In the rows, 128 means zero.
A state moves one step at a time under one of 7 hidden systems, and each row is a state written as 22 numbers. Each run below is a few steps of one system.
trace 1, R:
[[ 81 122 163 108 121 146 159  86 127 181 144 142  86 169 132 115 171 108
  117  80 102 122]
 [112  79 152 114 107 128  93 176 107 113 112 126 137 102 137  96 113  76
  198 105 143 157]
 [140 103  95 103  94 107 119 135 105 112  70  74  86  97 133 153 131 155
   66 112 137 117]
 [ 99 129 130  95 188 168 165 156 140 180 115 154 117 145 110 163  91 159
  131  78 112 129]
 [158 113 165 132 158 158  78 141 157  91 105 157 131  70 108  95  92 124
  129 172 118 150]
 [166 186 107 144 100 156 135 122  98 119 113 121 129 139 172 165 101 118
   54 156 141  96]
 [121 109 104 133 160 159 174 134 100 136 157 183 141 204 102 120 127 160
  157 169 115 133]
 [136 158 155 183 170  68 117 116 126  74 139 106 124 103 128  97 125 119
  160 166 162 150]
 [156 174  72 116  90  94 119 117 158 140 172  95 173 141 151 175 150 147
  117 119 128 110]
 [ 87 109 158 121 126 136 149  74 169 163 168 150  99 166 109  95 172 131
  148 126  90 130]]
trace 2, R:
[[ 96 110 118 177 150 110 168 170 102 137  75 115 130 103 104 148 100 116
  133  82 178 102]
 [160  88  98 126 160 124 120 141 159 129 101 153 184  80  67 144 137 173
  101 107 131 120]
 [157 154 178 144 170 154 143  71 150 157 113 173 146  94 137 132 135 116
   65 104 140 123]
 [171 111 125 115 113 176 120 110 104 123 126 198 194 148 174 124 127  86
  143 145 139 140]
 [139 107 110 136 144 110 140  70  66  83  95 140 101 160 169 118 167 125
  121 166 146 145]
 [118 160  90 104 194  90 132 134  96 114 139 115 142 158 160 167 142 132
  183  98 137 157]
 [141 138 131  70 160  99  75 103 167 107 159 105 113 114 121 121 164 167
  138 133  83 169]
 [117 193 174  90 102 144 104 118 151 156 167  97  87 135 186 134 111  96
  119 110 104 137]
 [109  90 119  93  54 167 111 171 122 128 146 121  95 168 135 103 104 118
  161 162  92 132]
 [ 81 123 133 162 118 112 148 167  95 106  99  73  45 130 110 118  93 131
  127 149 139 114]]
trace 3, A:
[[107  86 136 137 131 141 116  98 162 142 146 185 177 133  92  95 184  97
  164 111 104 121]
 [112 111 150 154 167  81 166  53 115 122  98 133 103 128 165 120 155 114
  145 113 169 149]
 [115 123  71  75 160 147 128 122 109 139  91 147 148 155 168 192 138 122
  142  76 112 130]
 [110 170 135 116 186 150  82 109 106  87 152 138  97 161 116 112 174 111
  127 151  69 137]
 [140 127 167  99 133 138 111 134 110 105 115 128  95 126 200 112  74 104
  174 159 143 181]
 [137  97  87  73 105 155 139 123 161 137 134 137 106 169 135 146 103 194
  133 175  91 140]
 [ 88 178 141 179 169 139 159 154 149 132 161 125  98 160  97 119  82 140
  150 170 119 112]
 [143 110 105 138 140  92 120 193 110  92  93  86 122  85 108 137  77 162
  142 144 163 141]
 [167 174  99 134  81 148 115 138 134 125 132 103 136 119 122 158 115 150
   43 155 118  87]
 [134 129 149 175  79 146 113 181 126 130 171 143 177 119  89  85 118  82
  146 140 137 106]]
trace 4, X (10 x 22):
[[ 90 162 156 127 146 108  96 132 136 108 140  70  49 115  92 108 152 136
  103 126  87 127]
 [ 79 179 152 113 116 175 133 137 132 160 133 110  68 158 153 145 104  97
  107 105  90 104]
 [121 134 172 123 130 182 183 138 107 182 164 179 121 182 139 111  92 123
  136 132 130 138]
 [178 129 157 141 125 120 182 154 135 167 154 139 156 112 120 123  68 174
  119 138 181 146]
 [156 119  82 136 137 119 135 149 180 131 125 126 165 102  69 156 107 200
  101 147 126 109]
 [109 138 106 184 160 142 101 104 191  97  99 149 148 100  88 136 138 119
  114 161 104  85]
 [100 117 100 182  92 158 117 120 116  92  76 143 133 133 153 130 117  58
  132 160 133  85]
 [127 103  90 145  95 112 162  95  82 123 122 150 161 178 179 137 157  97
  164 129 165 126]
 [162 112 118 117 136  72 122 140  82 121 151 124 188 115 130 122 172 119
  159  78 172 157]
 [154 105 127  96 111  85  80 127 114 107 133  86 122  87  90 110 191 147
   90  96 117 139]]
trace 5, M (10 x 22):
[[132 172 143 122 202 128  84  76 185 116 133 150 148 100 130 138 157 121
  126 122  96 139]
 [127 113 120 112  85 170  74 123 148 110  64 123 117  85 154 145 117  84
   89 121 107 102]
 [124 111 121 105  74 155 153 122  47 139 126 133 102 188 168 122 149  97
  109 120 129 125]
 [125  89 135 119 146 118 153 186  84 137 153 148 157 151 114 105 110 130
  205 112 158 164]
 [157 123 115 140 172  50 118 120 139  86 130  94 130  91 102 120 141 184
  142 150 154 159]
 [124 188 136  98 139 112  96  86 203 142 144  92 114 106 169 164 130 132
  118 109 100 132]
 [ 99 103 121 116  66 186 102 120 169 124 110 141  95 145 141 120 112 102
  127 170  78 102]
 [102 124 155 172  90 140 170 155  56 130 123 118  85 160 136  98 110  91
  122 140 160 116]
 [130 136  93 139 160 107 174 193  94 144 159 122 160 156  91 149 105 173
  156 111 154 129]
 [158 155 141 139 192 102 102 110 166 107 168 136 149 103  74 109 158 170
  117 153 110 143]]
trace 6, F:
[[140 147 158 150 144 159 145 168  79 126 112 122  84 116  83 113  99 149
   47 139 131 114]
 [162 146  91 109 108 162 110 184 125 140 112 138 189 109 150 179  76 114
  116 103 142 113]
 [180 112 109 144 109 150 140 100 153 125 141 169 161 134  93 115 136 177
   76 191 121 109]
 [144 165 141 196 100 119 153 111 118 127 135 139 168 129 176 129 108  75
  135 148 184 107]
 [122 108  50 144  92  70 128  99 154  98 123  92 142 142 126 152 162 158
  147 157 134 108]
 [131 189 150 154 170  87 127  98  91 112 184 118 134 152 125 110 193 109
  124 118 133 135]
 [ 94  84 115 116  83 102  95 158 131 128 144 110 152 122 112 110 167  87
  193  77 121 130]
 [128 108 173  80 125 108 144  79 143 173 153 116  83 128 124 109 166 163
  100  89 114 155]
 [ 77 118 158 116 183 158 134 123 156 155 106 166 126 127 153 136 105  90
  190  86 118 146]
 [ 96  71 139 126 139 137 129 129 142 114  63 113  55  94  86 113 111 158
  100 140 111 124]]
trace 7, X, 10 rows:
[[122 147 123 150  39 127  90 145 161 117 150  78 111 111 112 112 131 106
   96 154 107  87]
 [ 63 113 116 137  78 138 150 106 180 168 150 133 123 169 129 131 145 100
  170 110 103  95]
 [ 89  99 165 173 134 118 174 165 100 154 136 139 138 132  96  96 116  96
  176  91 167 126]
 [143 115 121 151 109  93 185 143  80 151 116  99 118 120  94 135 138 161
   68  95 176 110]
 [137 136 107 110 166 139 132 103 155 165 113 150 166 106 100 170 165 146
   71  62 113 105]
 [141  86 167 130 148 181  97 113 136 122  77 183 138  82 104 100 132  97
   92 124 115 126]
 [137  77 129 121 103 138 146  80 136 118  53 137  94 112 186 136  95 127
  115 154 155 138]
 [125 104  76  96 189 118 141 122 113 112  94 150 144 153 169 169 115 150
  188 124 139 161]
 [163 157 127 136 198 101  95 138  71  62 136 127 134 123 123 110 147 134
  135 160 139 164]
 [166 185 109  99  89 118  69 121 117  92 143  80 115 121 169 145 142 120
   82 150 108 127]]
trace 8, M (10 x 22):
[[118 112 153 182  96 146 170  94 101 127 120 142  85 155 108  89 143 121
   78 174 132  98]
 [113 150 135 157 159 141 185 174 105 176 128 147 159 137 118 155  87 118
  136  75 167 110]
 [152 109  82 140 186 130 125 122 125  99 121 165 163 131  60 131 166 179
  103 156 107 119]
 [153 172 188 121 171 135  92 105 137 136 120 136 144  70 142 128 145  92
   82  78 133 139]
 [158  77  79  80  71 163 112 120 134 135  82 150 159 120 154 161 128 131
   98 119 121 115]
 [125 103 160 124 131 131 142  79  70 122 135 168 120 170 169  92 173  86
  150 128 139 156]
 [116  86 107 121 145  95 128 179 113 115  92 114 152 101 137 145  95 119
  200  92 166 151]
 [129 137  92 101 159  72 105  92 120  87 141  85  92 145 125 132 182 174
  130 146 104 153]
 [106 157 177  82 123 142  84 145 182 150 149 100  98 100 156 128  95 106
  161 102  97 150]
 [130  80 111 127  51 143 136 131 136 112 106 106  76 140 130 112  95 156
  109 198 120 116]]
trace 9, A (10 x 22):
[[ 91 151 180 149 159  86 123 114 184 130 122  78  73  81 127 116 105 128
  146 118 137 140]
 [103  84  92 110 100 154 111 146 156 129  47 113 108  90 134 166  93 127
  110 107 117 102]
 [111 126 131 159 119 186 133 134  93 120 110 153 100 152  79 105 147 116
   63 153  95  84]
 [163 109 178 141 143 140 156 170  53 131 126 158 141 121 126  91  97 112
  129 121 179 154]
 [202 115 120  84 143 116 140 106 143 152 149 151 173 115 123 144 137 195
   94 119 141 157]
 [123 183 138 165 168 131 119  94 206 143 164 159 182 118 125 141 131 111
  147 131 119 111]
 [109  85  95 165 130  87 102 103 149  72  82 121 145  96 137 121 144 102
  182 149 150 130]
 [119 138  71 132  87 129 145  91  87 114  98 113 109 173 180 168 151 111
   96 136 129  96]
 [106 146 116 112 123 151 115 183  60 127 176 133 138 186 116 116 153  94
  160 107 103 127]
 [152 138 178  85 137  83 114 127 108 121 172  86  85 121 140  93 140 156
  139 126 136 187]]
trace 10, E:
[[145 130 104 153 201 170 130 153  99 104  80 173 154 113  88 149 111 140
   87 134 127 110]
 [195 145 144 135 141 130 127 132  41  99 134 142 138 130 132 104 143 130
   72 154 160 146]
 [189 149 126  98  98 117 140  93 125 153 195 143 178 160 163 133 154 147
  117 133 138 148]
 [118 121 124 147 137  87 130  66 195 125 175 142 152 144 121 108 168 144
  179 158 119 138]
 [ 96 122  92 154 112  80  95 115 163  76 104  83 116 113 156 136 124 110
  185 162 133 125]
 [ 96 138  68  96 121 144  72 157 131  97  93  94 115 126 126 170 140 115
  120 110  78  99]
 [ 98 131 151 116 144 172  91 166  73 121 130 142 113 137  97 103 162  74
  117  89  89 119]
 [135  91 185  97  69 136 140 163  83 164 153 121 103 132 131  83 120 109
  130  97 147 153]
 [111 127 160 114 107 118 190 119 175 206 158 116 109 140 129 135 100 164
  132  91 143 130]
 [103 115 150 171 181 125 165 117 194 145  94 150 131  91 110 136  73 147
  153 135 150 123]]
trace 11, C (10 x 22):
[[139 161 164 110 140 114 123 121  94 144 169 140 163 139 181 122 149  74
  168  80 155 161]
 [ 88  75 114 122  86  97 107 172 135 102 124  77  82 123 103  99 118 141
  183 149 119 136]
 [118 178 186 113 177 119 172 116 124 177 158 112  83 136 131 132 118 155
   97  89 135 147]
 [ 76 133 119 157 114 160  94 190 138 126 108 125 143 109 100 133 109  67
  151  95 111  88]
 [162 105 148 112  91 166 161 141  82 146 122 134  85 144 114 109 103 164
   54 156 133 127]
 [136 162  90 137 130 135 154 162 137 159 145 146 201 145 152 182  91 121
  159 100 156 112]
 [137  70 141 171 105 132 139 123 163 112 128 159 134 114  73  74 119 151
  138 196 133 122]
 [178 187 144 143 142  93 132  97 139 125 121 103 142  89 178 161 104 135
   85 127 175 135]
 [ 83 123  65 150 127 138 103 103 186  95 108 131 125 144 107 151 148 129
  143 166  78  86]
 [162 132 164 131 142 131 138  58  79 122 128 161 124 142 155 103 182 106
   75 133 141 140]]
trace 12, C, 10 rows:
[[182 151  86 129  70 134  92 132 135 106 136 109 158 114 116 143 140 145
   56 161 117  97]
 [150 141 101 110  88 141 137  64 177 153 168 159 164 173 171 147 150 136
  128 154 109 119]
 [120  95 141 162  93  98 135  69 140 108 123 147 142 137 176  99 147  84
  185 155 159 140]
 [109 112 119 147 137  49 147  92 115 100  96  71  77 114 145 128 148 148
  138 130 162 142]
 [ 78 141 115 130 191 102 129 105 144 140 114 110 110 121  94 152 184 135
  116  63 102 111]
 [120  91 151  96 121 166  87 130 106 136  96 148 127  99 103 110 174  88
   90  69  99 120]
 [150  84 113  44  95 160 122 160  91 150 103 131 122 137 169 152 103 139
  128  95 127 158]
 [115  92 127 102 173 144 163 158 134 151 138 169 141 159 128 129  84 157
  205 129 132 167]
 [144 131 181 161 185 116 122 172 118 104 130 136 130  85  99  90  83 131
  155 148 160 159]
 [145 190 122 134 152 128  90 174 144  99 129  81 105  95 104 147  88 158
   87 158 111 118]]
trace 13, F (10 x 22):
[[172 150 110 140 114  67 144 161 132 139 172  99 188 110 124 144 116 155
  144 108 181 137]
 [146 149 134 143 124  93 101  95 207 126 190 131 173 110 105 112 161 142
  152 149 113 128]
 [ 89 146 164 161  79 119 111  78 165 130 152 113 107 134 151  97 164  66
  144 133 116 109]
 [ 61 116  96 108 106 113 144  97 123 143 111  94  79 172 159 153 164 114
  144  92 105 110]
 [ 87 124 125 114 207 125 158 137  81 143 125 137 101 160  89 135 165 145
  130  74 113 136]
 [123  91 158 118 156 134 118 187 115 146 102 134 144  71  76 114 119 120
  129  58 142 137]
 [171 103 160  76 126 151 100 108 177 150  97 138 134  63 133 134 109 149
   80 105 120 145]
 [142 124 144 124 147 192 117  78 154 120  87 192 132 127 180 132  99 103
  119 170 113 133]
 [123  96 100 165 111 141 151 123  84  78  65 132  93 144 154 126  97 122
  121 193 149 119]
 [164 162  86 130 150  92 137 160  60  89 127  93 129 143 148 157 111 159
  117 150 162 142]]
trace 14, E:
[[168 182 162 148 158 102 116  70 159 123 122 118 133  77 149 139 140 130
   65 123 147 129]
 [165 111 119 122 105 168 101  65 163 112  98 181 166 120 174 133 134 103
  107 168 117 120]
 [109  97  78 154  98 125 148  73  97 102 115 141 115 185 134 124 186 121
  120 166 119 101]
 [107 111  75 126 130  86 133 143  82 116 128 120 168 155 145 150 167 101
  187  80 152 130]
 [120 105 127  70 164  81  93 132 128 122 131  94 111 103 103 126 174 156
  143  72 111 166]
 [107 163 188  88 157 138  91 108 145 132 131 112  77 113 183 123 117  93
  146 107 106 163]
 [105  86 140  86 100 192 127 137 153 144 112 154  84 154 150 119  82 133
  152 161  90 140]
 [ 75 132 119 165 136 149 188 165  96 144 133 128  81 188 104 129  91 140
  143 151 127 108]
 [145 126 116 139 158 119 154 216  97 135 133 127 162 116  93 140  74 155
  151 107 168 136]
 [179 172 160 123 168 108 117 147 134 130 156 103 122  85  88 122 117 183
   68 130 133 141]]

Which system made each run below?
trace 15, 2 rows:
[[ 85 173 149 166 162 162 118 105 184 145 136 160 150 127 122 138 134  76
  138 107 100  93]
 [150 116 126 144  82 153  74 140  96  95 144 152 167 126 105  88 176  72
  111 142 108 108]]
 => R
trace 16, 2 rows:
[[144  77 109 101 113 107 157 141 133 142  67 101 114  94 154 159  76 166
  125 109 171 143]
 [107 108 103 115 185 160 143 109 187 141  68 152 118 112 124 172  89 163
  126 127 107 120]]
 => R
trace 17, 2 rows:
[[ 88 151 115 150 167 104 115 128  72  89 100 109 115 139 159 138 157  69
  160  98 142 129]
 [148 147 126  98 112 128 120 135  29 117 147 116 116 167 157 123 174 102
  102 102 130 141]]
 => X
trace 18 (2 x 22):
[[ 93 171 135 167 100 116 183  97 113 163 138 110 107 165 173 148 129  92
  115 104 155  97]
 [106  56  89 123 111 119 115 156 138 116 138 149 165 142  87 107 151 127
  208 130 114 135]]
 => R
trace 19 (2 x 22):
[[202 127 124 115  70 112 108 136  91 101 121 102 140 100 166 125 112 132
   86 157 167 143]
 [136 110  76  69 116 110 100  90 186 130 148 124 151 144 147 158 161 165
  155 131  89 142]]
 => X
trace 20:
[[101 145 157 160 174  94 191 151 142 165 134 105 102 119 107 134  82 161
  145 103 169 135]
 [100 143 145 184 156 147 119 163 159 131  98 124 130  74  63 126 107 114
   95 109 124  86]]
 => C
trace 21 (2 x 22):
[[137  75 100  96 133 169 103 138 101 122  79 184 181 123 148 143 136  87
  149  94 126 134]
 [148  90 121 110 144  96 109 111  50  84 100 128 127 124 147 108 181 109
  134 113 150 161]]
 => M
trace 22:
[[118 135 101 107 184 148  87 178 140  86 109 123 111 120 108 142  84 157
  159 168  92 144]
 [151 163 128 150 120 147 112 134 132  85 118 108  84 125 142 125  75 148
   91 216 123 123]]
 => A
trace 23 (2 x 22):
[[148 119 108  87 179 126 137  83 100 137 117 173 173 147 169 157 172 121
  137  80 137 154]
 [147 112 147  74 175 118  92  74 114 103 117 150 121 124 173 118 166 118
  152 120 116 184]]
 => R
trace 24 (2 x 22):
[[ 97 115  96 193  81 128 118 125 153 109  96 108 124 107  84 127 148 108
   89 143 119  62]
 [126 123 105 159  91 130 117 150  91 126  87 121 167  99 122 145 152  68
   94  71 155  85]]
 => E
trace 25, 2 rows:
[[152 107 107 126  65 128  79 171 143 117 147 108 163  93  68 109 152 130
   99 125 109 101]
 [ 84  98 135 149  87 113 124  62 199 141 118 118 107 118 116 113 170 111
  131 125 106  99]]
 => X
trace 26, 2 rows:
[[101 149 115 116 131 125 177 101  87 158 174 133 107 211 141 135 174 134
  133 111 114 126]
 [102 154 152  92 192 104 114 166 111 132 157 104 114 132 129 131 124 126
  188  77 124 171]]
 => A
trace 27, 2 rows:
[[137 131 162  64 182 157 134 158 105 165 113 132 101 111 123 144 103 155
   96  69 119 159]
 [173 111 166  84 143 172 106 149 138 128 108 151 119  94 150 119  59 147
  121 157 128 168]]
 => R
trace 28, 2 rows:
[[144 149 137  95 121 105 162 159 148 173 142  80 102 114 140 161  73 185
  111 101 153 144]
 [113 143 121 130 134 146  97 170 197 145 139 111 140  88  61 142 114 148
  106 110  90  95]]
 => A
